In the data rows, the value 500 means zero.
Some points, one per row:
{637, 361, 647, 592, 552, 397, 465, 449}
{667, 307, 693, 565, 495, 361, 522, 445}
{686, 292, 522, 520, 336, 498, 397, 807}
{518, 492, 508, 450, 511, 501, 491, 567}
{608, 434, 535, 492, 446, 429, 444, 601}
{268, 451, 301, 497, 550, 610, 620, 281}
{273, 792, 389, 421, 452, 578, 542, 459}
{354, 561, 221, 412, 356, 731, 519, 683}
{353, 662, 349, 406, 410, 603, 581, 548}
{669, 241, 629, 668, 523, 407, 490, 492}
{567, 411, 727, 635, 594, 313, 488, 269}
{615, 367, 726, 631, 627, 372, 459, 385}
{652, 271, 514, 528, 387, 503, 466, 631}
{288, 753, 605, 473, 685, 382, 664, 91}
{551, 536, 479, 463, 466, 524, 459, 598}
{676, 571, 664, 501, 503, 399, 391, 688}
{350, 793, 390, 411, 395, 576, 468, 623}
{406, 371, 557, 580, 687, 436, 641, 112}
{449, 603, 442, 456, 488, 553, 476, 617}
{655, 165, 651, 686, 593, 376, 489, 411}
{511, 617, 496, 446, 414, 487, 461, 679}
{391, 609, 329, 404, 391, 611, 570, 559}
{575, 409, 443, 483, 383, 571, 392, 766}
{712, 478, 569, 503, 432, 481, 340, 796}
{775, 544, 632, 465, 357, 411, 279, 908}
{298, 564, 260, 430, 448, 660, 568, 453}
{508, 647, 350, 398, 433, 619, 401, 753}
{515, 346, 640, 583, 571, 397, 514, 274}
{763, 472, 645, 529, 421, 404, 318, 809}
{486, 384, 641, 592, 573, 341, 660, 157}
{337, 334, 403, 588, 503, 491, 697, 144}
{591, 703, 644, 438, 506, 426, 442, 647}
{662, 466, 566, 515, 485, 472, 365, 649}
{542, 415, 554, 533, 517, 417, 632, 353}
10 more points follow, each with its number after it:
{688, 213, 662, 655, 553, 377, 442, 393} 0
{349, 552, 202, 377, 454, 762, 481, 626} 1
{502, 585, 420, 428, 440, 546, 478, 637} 2
{417, 434, 285, 403, 327, 627, 512, 647} 3
{330, 747, 290, 357, 443, 696, 484, 646} 4
{728, 180, 579, 592, 547, 475, 380, 666} 5
{347, 319, 437, 601, 638, 531, 627, 107} 6
{770, 177, 591, 614, 512, 505, 380, 677} 7
{339, 650, 385, 436, 519, 627, 498, 545} 8
{456, 439, 623, 592, 599, 376, 565, 249} 9
Which two of these numbered points are nearest to each point below, ignoring the 2 directions in which the first points spread most? Their numbers follow each, nearest first.
{488, 340, 405, 478, 357, 566, 514, 602} > 3 6
{630, 174, 560, 576, 467, 411, 535, 455} > 3 6
{264, 620, 422, 507, 649, 587, 600, 197} > 8 4
{266, 722, 332, 412, 500, 670, 525, 492} > 8 4
{841, 342, 596, 542, 381, 473, 295, 832} > 0 2
{598, 152, 639, 659, 650, 389, 532, 263} > 6 5
{755, 276, 514, 495, 304, 499, 330, 894} > 3 0
{587, 253, 514, 593, 494, 491, 463, 520} > 6 7
{604, 541, 452, 421, 396, 532, 410, 780} > 2 4
{478, 528, 647, 623, 600, 367, 563, 252} > 9 4
{326, 472, 253, 496, 483, 698, 572, 466} > 7 6
{595, 110, 619, 650, 520, 376, 572, 291} > 3 6
{633, 349, 618, 572, 511, 372, 534, 412} > 2 9
{316, 418, 369, 522, 512, 541, 638, 252} > 0 6
{192, 739, 377, 445, 574, 513, 652, 197} > 9 2
{422, 374, 443, 542, 554, 551, 587, 325} > 6 0
{392, 808, 482, 440, 492, 480, 517, 482} > 9 4
{421, 292, 444, 560, 616, 531, 566, 227} > 1 6
{684, 330, 678, 559, 531, 346, 451, 487} > 2 9
{536, 176, 574, 665, 637, 466, 587, 226} > 7 6
{383, 518, 246, 392, 334, 674, 585, 597} > 3 7
{461, 493, 333, 469, 429, 618, 513, 611} > 0 6
{594, 201, 587, 648, 547, 430, 538, 364} > 6 0
{439, 856, 446, 350, 397, 543, 440, 729} > 9 4
